Every row has a hidden score from 0 to 30. What is each row's score? 15 is about the middle. The score is a weighted sum of the row's numbers plus the product of two more (or one squared), each taken from its middle value.
< 1.03 -0.38  0.14  0.69 -1.14  1.01 -0.31 -0.93 -1.09  0.92  1.01  0.88 -0.18  1.04 -0.16 -0.10> -> 20
< 0.83 -0.03  0.66  0.54 -1.30  0.03 -0.19 -0.34 -0.91  0.06  0.38  0.57  0.15  0.01 -0.57 -0.28> -> 18
<-0.26 -0.06 -0.23  0.15  0.06  0.03  0.22  0.56  0.70  0.64  0.04  0.45 -0.17 -1.03  0.96  0.43> -> 13
< 1.56  0.13 -0.23  1.34 -1.22  1.05  0.18  0.16 -1.06  1.48  0.70  0.60 -1.00  1.05 -0.20  1.05> -> 17
<-0.05 -0.71 -0.31  0.00  0.18  0.11 -0.12  0.29 -0.15 -0.10  0.57  0.77  0.28  1.48 -0.71  0.71> -> 14
< 1.66 -0.19  0.02  1.44 -0.75  0.12  0.11  0.28 -1.40  0.58  0.85  0.73 -0.46  0.57 -0.42  0.30> -> 7
< 0.31  0.09  0.27 -0.09 -0.15 -0.87  0.27 -0.19  0.05 -0.54 -0.26  0.27 -0.23 -0.74 -0.40 -0.69> -> 16
< 0.34 -0.81 -0.72 -0.07 -0.28  1.89  0.46  0.19 -0.50  1.48  0.74  1.33  0.34  1.66  0.52  1.12> -> 10
<-0.75  1.93  0.93  2.05 -2.08  0.62 -0.45 -0.88 -0.79 -0.33  0.36 -1.00 -0.75 -0.87 -0.51 -1.85> -> 6
< 0.54 -0.41 -1.15  0.18  0.09 -0.24  0.22  0.03  0.43  0.21 -0.20 -0.71  0.26  0.93 -0.44  0.25> -> 8
<-1.60  0.94  0.80 -0.26  0.07 -0.19 -0.42 -0.72  0.78 -1.42 -1.18 -0.70 -0.18 -1.78 -0.86 -0.87> -> 22
<-0.53  0.43 -0.56  0.49 -0.67 -0.09 -0.35 -0.52  0.54  0.02 -0.41  0.02 -0.05 -0.24  0.09 -0.48> -> 15
< 0.45  0.26 -0.01 -0.58  0.51 -0.23 -0.15  0.29  0.30 -0.44 -0.30  1.10 -0.23 -0.74  0.18  0.02> -> 18
<-0.12  0.22  0.22 -0.65  1.31 -1.08 -0.55  0.36  0.40 -0.70 -0.67 -0.19 -0.08 -0.15  0.50 -1.30> -> 7
< 1.60  0.35  1.01  0.06 -0.77 -1.03  0.28  0.03 -1.18 -1.19  0.23  0.06 -0.05 -0.20 -0.97 -0.43> -> 14
<-0.42  0.35 -0.06 -0.01 -0.21 -0.48  0.27 -0.08  0.92 -0.80 -0.50 -0.26 -0.63 -1.79  0.55 -0.43> -> 16
<-1.27  2.24  0.05 -0.07 -0.32 -1.49 -0.52 -0.28  0.09 -1.04 -1.33 -1.67 -0.38 -1.39 -0.45 -1.60> -> 12
< 0.16  1.48  0.47  0.25  0.30 -1.01 -0.24 -0.43  0.66 -1.00 -0.67 -0.56 -0.04 -1.87 -0.05 -0.98> -> 13
< 0.22 -0.36 -0.27 -0.74  1.57 -0.75  0.19  0.41  0.10 -0.36 -0.48 -0.92  0.54 -0.19  0.60  0.10> -> 6
< 0.73 -0.27 -0.01  0.94 -0.61 -0.33 -0.16 -1.19 -0.87  0.03  0.67  0.78 -0.12  0.27 -1.07 -0.29> -> 27
< 1.79 -0.19 -0.31  0.58 -1.16  0.17 -0.41  0.07 -0.37  0.20  0.68  0.31 -0.18  0.92 -0.02 -0.18> -> 13
<-0.07 -1.67 -0.85  0.57  0.08  0.48  0.13 -0.65 -0.70 -0.02  1.45  1.16  0.38  2.42 -1.05  0.40> -> 3
<-1.48  0.02  0.50 -1.68  0.87 -1.05 -0.46 -0.20  0.92 -1.73 -1.56 -2.10  0.77 -0.36 -0.15 -1.43> -> 15
<-1.05 -0.35 -0.58 -1.37  0.79  0.39  0.12  0.16 -0.22  0.36 -0.17  0.53  0.14  0.17  0.27  1.13> -> 19
<-0.42  0.09  0.31  1.16 -0.21  0.39 -0.52 -1.00 -1.33  0.91  0.52  0.28 -0.18  0.72 -0.63 -0.18> -> 18
< 0.22 -0.11 -0.06  0.73 -0.83  0.89  0.37 -0.10 -0.69  1.09  0.66 -0.48 -0.64  0.98  0.15  0.63> -> 13
<-0.69 -0.79  0.14 -0.73  0.89 -0.13 -0.11  0.35  0.84  0.35 -0.48 -0.52 -0.18 -0.16  0.51 -0.12> -> 14
<-0.27 -0.79 -0.18 -0.32  1.15 -0.40  0.03 -0.38  0.61 -0.24 -0.33 -0.67  0.46  0.42 -0.14  0.06> -> 8
<-1.41  1.81  0.39  0.54 -1.42 -1.38 -0.42 -0.96  0.40 -1.69 -0.93 -2.44 -0.80 -1.17 -1.49 -1.95> -> 16
< 1.82  0.09  0.08  0.94 -0.70  0.35  0.40 -0.06 -0.61  1.55  0.90  0.66  0.25  0.75 -0.18  0.50> -> 21
<-0.23  0.02  0.05 -0.09 -0.78  0.64 -0.13 -0.04 -0.14  0.32 -0.09  0.71  0.14  0.40  0.10  0.31> -> 16
<-0.02  0.39  0.72 -1.57  0.34 -1.48 -0.31 -0.03  0.65 -1.31 -1.03 -1.14 -0.06 -1.46 -0.30 -1.13> -> 22
< 0.61 -0.09 -0.48 -0.69  0.55  0.58  0.53  0.67  0.42  0.46  0.34  0.87  0.00  0.54  0.66  0.68> -> 14
< 0.28 -0.05 -0.17 -0.08  0.52 -0.83 -0.01  0.14  0.78 -0.21 -0.52 -0.43  0.74 -0.58  0.74  0.19> -> 10
<-0.07  0.51  1.12 -0.08 -0.54 -0.54 -0.38 -0.66  0.38 -0.57  0.08 -0.48  0.16 -0.95 -0.69 -0.68> -> 20
< 1.22 -1.64 -0.33  0.66  0.44  0.16  0.12 -0.20 -0.37  0.30  0.66  1.00 -0.40  1.62 -1.04  1.09> -> 13
<-0.63  0.37 -0.55  1.19 -1.44  0.77  0.06 -0.54 -1.02  1.17  1.31  1.02 -0.36  0.67  0.65 -0.33> -> 17
<-0.63  0.57 -0.13  1.01 -0.46  0.35 -0.15 -0.08  0.04 -0.57  0.42 -0.47  0.05 -1.02  0.22  0.27> -> 18
<-0.23  0.80 -0.38  0.40  0.37 -0.72  0.25  0.22  0.46 -0.72 -0.76 -0.65  0.04 -0.98  0.49 -0.86> -> 1
< 0.08  0.82  0.38 -0.44 -0.68 -0.13  0.65  0.94 -0.47  0.25 -0.15 -1.26 -0.36 -1.06  0.02 -0.14> -> 15
<-0.29  1.09  0.25 -1.25  0.79 -1.76  0.05  0.54  0.91 -1.68 -1.49 -1.81  0.22 -1.17  0.66  0.10> -> 19
< 0.74  0.61 -0.50 -0.61  0.87 -1.80  0.14  0.36  0.34 -0.62 -1.17 -1.15 -0.26 -1.02  0.56 -0.81> -> 10
< 1.08  3.01  0.62  0.96 -1.46 -2.36 -0.40 -0.45  0.04 -1.98 -0.97 -2.46 -1.15 -0.95 -1.15 -2.43> -> 11
<-0.51  0.13 -0.27  0.62 -0.48  1.39 -0.35 -0.86  0.62 -0.08  0.11  0.60 -0.45 -0.70  0.43 -0.74> -> 15
< 0.42  0.48  0.28  0.45 -0.81  0.04 -0.50 -0.13 -0.19 -0.40  0.22 -0.61  0.17 -0.54 -1.10 -1.30> -> 17
<-1.00  0.02  0.06 -0.72  0.13  0.84  0.10  0.33  0.29  1.04  0.05  0.68 -0.17 -0.80  1.19  0.45> -> 18
<-0.42  0.81  0.32  0.41 -0.13  0.45 -0.54 -0.33  0.81 -0.81 -0.72 -0.47 -0.42 -1.48  0.71 -0.95> -> 20
<-1.60  1.19 -0.38  0.69 -1.58  1.61 -0.32 -0.64 -0.41 -0.18  0.99  0.03 -0.24  0.25 -0.49 -0.66> -> 19
<-0.16 -2.95 -0.42  0.27  1.28  1.92  0.24  0.05 -0.58  1.43  1.07  1.86  0.96  1.59  0.54  1.85> -> 4
< 1.45  0.18 -0.23 -0.32 -0.43 -0.42  0.03  0.18  0.35  0.38 -0.35  0.66  0.07 -0.10 -0.09  0.22> -> 23
<-0.79  1.64  0.28  1.24 -1.16 -0.39 -0.53 -0.40 -0.46 -1.02 -0.51 -2.05 -0.37 -0.81 -0.68 -1.25> -> 10
< 0.20 -0.86 -0.55 -0.33  0.55  0.39  0.03 -0.48  0.52  0.55 -0.29  0.43  0.09 -0.32 -0.37  0.43> -> 20
<-0.65 -0.44  0.90 -2.20  1.99 -1.13  0.30  0.72  1.52 -0.88 -1.26 -0.19  0.63  0.31  0.47  0.36> -> 16
<-0.10  0.60  0.83 -0.26 -0.94 -1.31  0.05  0.48 -0.24 -0.66 -0.35 -1.33 -0.39 -0.14 -0.80 -0.52> -> 16
<-0.38 -0.89 -0.63 -1.30  1.63 -0.51  0.11  0.71  0.12 -0.21 -0.02  0.87  0.43  1.09 -0.10  0.79> -> 12
< 1.22 -2.06  0.27 -0.20  0.81  1.52  0.16  0.32 -0.31  1.19  1.17  2.02  0.97  1.23  0.41  2.00> -> 16
< 0.27 -0.18 -0.93  0.73 -1.26  1.11  0.10 -0.10 -0.32  0.91  0.25  0.76 -0.63  1.38  0.48  0.70> -> 15
< 0.65 -1.54  0.46  0.83 -0.11  0.98  0.60 -0.49 -0.29  1.14  1.39  1.10  0.08  1.22 -0.64  0.62> -> 12
<-0.79  2.17  0.21  1.92 -2.00  0.00 -0.56 -1.49 -0.26 -1.20 -0.09 -1.86 -0.88 -0.96 -1.30 -2.06> -> 10
< 0.13 -0.54 -0.48 -0.58  0.23  1.43  0.08  0.06  0.55  0.90 -0.30  0.15 -0.56  0.50 -0.13  0.48> -> 22
<-1.01 -0.09 -0.77  0.11 -0.47 -0.38 -0.20 -0.38  0.57  0.11 -0.50 -0.23 -0.38 -0.18  0.30 -0.46> -> 17
< 2.96 -0.11  0.69  0.56 -0.35 -0.05  0.47 -0.03 -1.11  0.69  1.22  1.03 -0.69  1.22 -0.99  1.10> -> 22
< 0.87  1.11 -0.70 -0.19 -0.10 -0.28 -0.20 -0.13  0.72 -0.46 -0.64 -0.44 -0.31 -1.55  0.06 -0.44> -> 20
< 1.72 -0.86  0.08 -0.75  0.60 -0.41  0.46  0.69 -0.53 -0.14  0.45  1.07 -0.08  1.25 -0.69  1.20> -> 18
< 0.82 -0.32  0.13 -0.47  0.10 -0.22  0.19 -0.16 -0.25 -0.12  0.13  0.47  0.27  0.35 -0.21  0.69> -> 19
< 0.35 -1.16 -0.17  0.44  0.44  1.45  0.16  0.31 -0.85  1.47  1.31  1.51 -0.18  1.17  0.39  0.90> -> 8
< 0.62  0.32 -0.15  1.92 -1.85  2.04  0.01 -0.43 -1.09  2.20  1.85  0.82 -1.13  0.65 -0.26  0.06> -> 14
<-1.03 -0.61  0.39 -0.73  1.05 -0.53  0.03  0.61  0.65 -0.23 -0.17 -0.06  0.52  0.16  0.35  0.50> -> 13
< 0.47  0.93  0.75  1.12 -1.51  0.56  0.09 -0.02 -0.82 -0.41  0.84  0.48 -0.10  0.02 -0.39 -0.32> -> 11
< 0.47 -1.41 -0.17 -1.11  0.04  0.52  0.57  0.67 -0.42  0.67  1.00  0.98  0.59  1.66  1.03  1.07> -> 10
< 2.02  0.06  0.49  1.51 -0.89  0.81  0.53 -0.24 -1.61  1.46  1.39  0.88 -0.60  0.47  0.27  0.77> -> 21
< 0.12  0.68  0.61 -0.87 -0.03 -0.55  0.03  0.54  0.88 -0.90 -0.57 -1.17 -0.57 -1.34  0.62 -0.40> -> 29
<-0.13 -0.07  0.02  0.00  0.07 -0.92 -0.34  0.11  0.72 -0.21 -0.52 -0.13  0.02 -0.60 -0.50  0.07> -> 18
< 0.38  0.18 -0.67 -0.78  0.74  0.45 -0.14  0.27  0.33  0.72 -0.45  0.20 -0.26 -0.29  1.14  0.26> -> 15
<-0.49 -0.25 -0.49  0.39 -0.01  1.42 -0.08 -0.47 -0.35  0.85  1.00  0.49  0.00  0.63 -0.26 -0.03> -> 10
< 0.13 -0.44 -0.34 -0.14 -0.36  1.72 -0.06  0.57 -0.30  0.85  0.55  0.54  0.49  1.17  1.50  0.99> -> 15
< 0.79  1.55  0.99  2.39 -2.08  0.16 -0.52 -0.60 -0.80  0.74  0.83  0.05 -0.37  0.05 -0.64 -0.83> -> 13
<-0.48 -1.83 -1.33 -3.17  2.63 -0.41  0.32  0.99  0.56  0.89 -0.44  0.86  1.13  1.00  0.50  1.47> -> 17
< 0.23 -0.43  0.14 -0.15  0.99 -0.72  0.36  0.83 -0.01  0.05 -0.90  0.23 -0.82 -0.34  0.20  0.01> -> 9
< 1.42 -0.80 -0.25 -0.41  0.12  0.40  0.68  0.15 -0.74  0.96 -0.15  0.93 -0.21  1.22  0.50  0.56> -> 23
< 0.64  0.76  0.48  1.57 -1.11  0.31 -0.40 -0.58 -0.62 -0.20  1.01  0.30  0.06  0.00 -0.20 -0.16> -> 10
<-0.34  0.16 -0.22  0.24 -0.69 -0.28 -0.30 -0.32  0.44 -0.68 -0.31 -0.28 -0.04 -0.86  0.67 -1.18> -> 9
< 0.23  0.36  0.46  0.34  0.52 -0.49 -0.41 -0.23  0.27 -1.27 -0.67 -0.29 -0.32 -1.24  0.51 -1.06> -> 11
< 0.53 -0.16  0.84 -0.53  0.76 -1.03  0.34  0.85 -0.16 -0.30 -0.31 -0.21  0.59 -0.06 -0.58  0.60> -> 12
<-2.25  0.04 -0.76 -0.76  0.34 -0.68 -0.28  0.03  1.37 -1.30 -1.11 -0.47  0.19 -0.64  0.15 -1.37> -> 9
<-0.29  0.05  0.94 -0.38 -1.10  0.44  0.29  0.89  0.59  0.80  0.48  0.55  0.16 -0.60  1.47  0.23> -> 16
< 1.04 -1.46  0.54 -0.30 -0.62  1.95  0.82  0.32 -1.06  1.90  1.44  0.93 -0.47  0.70  0.28  2.05> -> 25
<-0.01 -0.52 -0.78  1.23 -1.08  2.81  0.24 -0.03 -0.86  2.47  1.69  1.53 -0.78  1.05  0.68  0.95> -> 11
<-0.24  0.33  0.45 -0.83  1.22 -0.73  0.18  0.44  0.93 -0.73 -0.75 -0.93  0.57 -0.57  0.70  0.65> -> 16
<-0.70  2.09 -0.01  0.45 -1.02 -1.29 -0.38 -1.27 -0.16 -1.62 -0.92 -2.39 -0.53 -0.74 -0.72 -1.43> -> 16
< 0.40  0.16  0.76  1.45 -1.14 -0.51 -0.31 -0.79 -0.58 -1.44  0.13  0.05 -0.06 -0.24 -1.63 -0.96> -> 9
< 0.68  0.81  0.24  1.39 -0.87 -1.79 -0.10 -0.42  0.06 -1.32 -0.28 -0.17 -0.25 -0.56 -1.52 -1.02> -> 11
<-1.18  1.31  0.41  1.49 -0.91 -0.39 -0.33 -0.71  0.58 -0.79 -0.78 -1.37 -0.27 -1.69 -0.54 -1.82> -> 5
<-0.51  0.32  0.42  1.05 -1.37 -0.10 -0.08 -0.85 -0.36 -0.79  0.19  0.23  0.08 -0.37 -0.61 -0.60> -> 13
<-0.60 -0.03  0.43 -1.09  1.13 -0.86  0.17 -0.18 -0.05 -1.33 -0.79 -0.61 -0.04 -0.29 -0.57 -0.30> -> 14
< 0.90  1.27  0.40  2.22 -2.26  0.08 -0.07 -0.71 -1.39 -0.52  1.00  0.89 -0.50  0.40 -0.73  0.00> -> 14
< 0.16  0.38  1.05  0.36 -0.20 -0.52 -0.38 -0.04  0.89 -0.19 -0.20 -0.14  0.30 -1.10  0.56 -0.75> -> 12
< 1.60 -0.47 -0.64 -0.29  0.06 -0.89  0.32  0.65  0.09 -0.06 -0.09  0.77 -0.10  1.01 -0.07  0.86> -> 15
<-0.63  1.07  0.44  0.45 -0.42 -1.23  0.04 -0.48  0.68 -1.61 -0.75 -0.97 -0.63 -1.44 -1.09 -0.79> -> 17
<-0.87 -0.15 -0.52 -0.03 -0.03  0.75 -0.67 -1.06  1.01  0.07  0.09  0.55  0.05  0.26 -0.22  0.09> -> 20
< 0.91 -0.31 -0.55  0.91 -1.35  0.34  0.19 -0.29 -0.83  1.12  1.59  0.98 -0.16  0.93 -0.45  0.64> -> 21
< 0.85 -1.06 -0.11 -0.70  0.31  0.19  0.12 -0.03 -0.90  1.06  0.65  0.58  0.20  1.45 -0.38  1.07> -> 21
